Rotation paths and how fast each direction turns (degrees a step)
Each turn is a multiple of 5 degrees from 10 to 175, or 0.
Each row of a path follows its step; steps can be skipped.

step 0: [-10   7  -6   1   5 -16 -13  30   1  -6 -11  -5  13 -11  -4   7 -12 -12
 -19   4  10  -2 -18  -5   1 -10  35   7   6  26  -8  13  -1 -13  -2   3
  14  14 -13   9  27 -16  -1 -17  13   0 -44  10 -11 -10 -13  10  13 -11
   4 -12  13  11  13 -11   6]
step 2: [  3  -3   7  18  -4  11   9  11 -27  -2   5 -33   9  -6  14  -8  -8   1
  11  -4  -4 -26  -3  -5  -5 -15 -18 -18  -4   6 -12 -12  22  -1   0  15
 -19   0  21   8  -3 -38  -8 -11   2  26   1  17  11   4   7  16  -3  -6
 -10  11 -17  18 -22  -3  12]
step 3: [ -5   3  28  -9   1 -15  -6  -5  -1 -11 -15 -15   2  -9   3  -5  -5   2
  -8  17  -4   9   7  -5  18 -21  20  18  -4  14 -26 -11  -8  22 -27 -17
  -7  13   0  20  -7  -1  -4  14  13 -12  -3  19  -3   3  27  16  19 -14
  20  -5  25 -13  -9 -11  16]
step 4: [ 13 -13  -4 -24   7  13   7  -6  -5  -5  -4   1 -24  11 -14  -5   3   5
  14   7  -5  -2  11   0   0  35  -8  -4  -4  -9 -23   8  -3  12   0 -13
  -3 -20   9 -14  -2  11 -23   3  19  17 -17  19  39   1  -2   4 -13 -10
  20  24   7 -17   6   1 -24]
step 5: [ -2 -10  27  25 -14  -8   1 -19   2  13  14 -11 -15  -5  -5  -2  14  30
   6   6   0 -19   2 -22 -10   8  -2 -18 -15  -5   9   8   9 -11   5 -34
  -6  -7   1  33 -10   0   0  13 -19  25  26   1   0  10  -9   1   7  -5
   1  -1 -13   5 -20 -12  -7]
step 6: [ 20  -9   2  -3  17 -12 -22 -41  25   2 -15 -16  14 -39  -7  -5 -11   9
   5   8 -17  22   9 -22  12  10 -11  15   9   7  -9  -1  -8   6   9  -7
   2 -10  -5  -3   6  10  15   5   6  -9 -20 -10 -16   0   2 -21  15 -11
  -1  -1  -4   5  -1 -10  11]
step 7: [ -7  15 -20  -8  12  -1   5  -1   9  -4 -15  -1   6  20 -21   5  -1 -12
   0  10 -12   1  13  -1  -3  40  28   2  -4 -17  16  12 -17   1  35 -16
   7 -13  21 -22  -9  17  -2  -3   2   5  17  -1 -18 -19   5   6 -11  17
  -2  11  -4 -14  -9 -13 -13]
step 8: [-21   3  -4  18  10  -7   7  -6   5  -2   9  -3 -13  10   7  -3  24  41
   6   2 -11 -11 -18  18  -5  -2  -7  16 -12  -2  15   8  15 -29   7  18
  20  -8   8  -7  15   3  15  12   7  -1  22 -16  -9   6 -17  -6  17  -4
 -22  20  -5  26   2  -8   6]
step 9: [ 11  23 -15  -1  13   2 -11 -10   2 -12 -15   6  13 -17 -17   8   9   4
  -9 -12  16   7   6  10  21 -29 -11  19   8  30  14 -10 -17   2  10  28
   5 -16  -6  -3  -1  -5  -3  -6 -24  -7   0   0 -35  14 -11  -5  -1  -1
  20  -7 -14 -16   5 -16  11]
step 10: [-16  -4 -24  -9  11  -2  -2  14   7   3 -14  24 -15  38  13   8 -22  -9
  -2 -12 -10 -24   5   0  -5  17  -4  17 -11  -5  12  -9   6  18  -8   3
  -7 -10   4 -35   7 -30   5   2 -11  -2   3  -9 -20  -5   8   6  -6   5
  -4  -4   8 -24   7  20   9]
Directions:
[-7  8 -3 -3 -6 -3 -4  3  0 -2  3  2  0  1  0 -5  5  0  4  2 -4  3  0  1
  4  6  9 -1  3 -3 -4 -8 -2  4  0  2  1  1 -2  2 -5 -2  4 -3 -1 -1 -1  1
  6 -3  3 -2  3  1 -4 10  0  1  2 -3  6] : 90
[-2  1  5  2  6  1  5 -8  0  3  3  0 -5  1  9 -5  5  0 -3 -6 -4  9  1 -1
  2 -1 -3  6 -4  5 -2 -3  1  4  3  2  4  5 -4  0  6  5  6  2  2 -1 -1 -2
  6 -2  1  2  1  2  0 -4  2 -1  3 -1 -2] : 145
[-3  0 -2 -7 -1  3 -3 -3 -4  5 -3  3 -3 10 -7  1 -5  1  3  1 -2  3 -1  4
  2  4 -1 -6 -4 -6  4 -3  4 -4  2 -1  2  1 -6 -4  3  4 -4  0  1  0 -1  0
  2 -1  5  9 -4 -6 -5 -6  1  0 -1 -4 -1] : 115
[  1  -3  -4   0   2  -3 -10   1  -1  -2   2   0   0  -4   2  -3   5   4
  -1  -4  -1   0   0  -3  -1  -4   3   4  -2  -3   4  -5  -2  -4   2   4
  -1   7   0   3  -6   2   1   5   1  -2 -10   7  -4   5   2   0  -2  -5
  -1  -3   0   1  -8   2  -6] : 120
[ 3  2  0  5  2  4 -4  8  7 -3  1 -4  3  8 -3  3  6 -1  7  1 -1  3  6 -1
  0 -3 -3  6 -4  1  4 -2 -3 -3  2  4 -1  1  0  1  5 -3 -1 -7  7  1  1  2
 -3  0 -3  7  5  4 -2 -3 -1  2  3  2  4] : 45
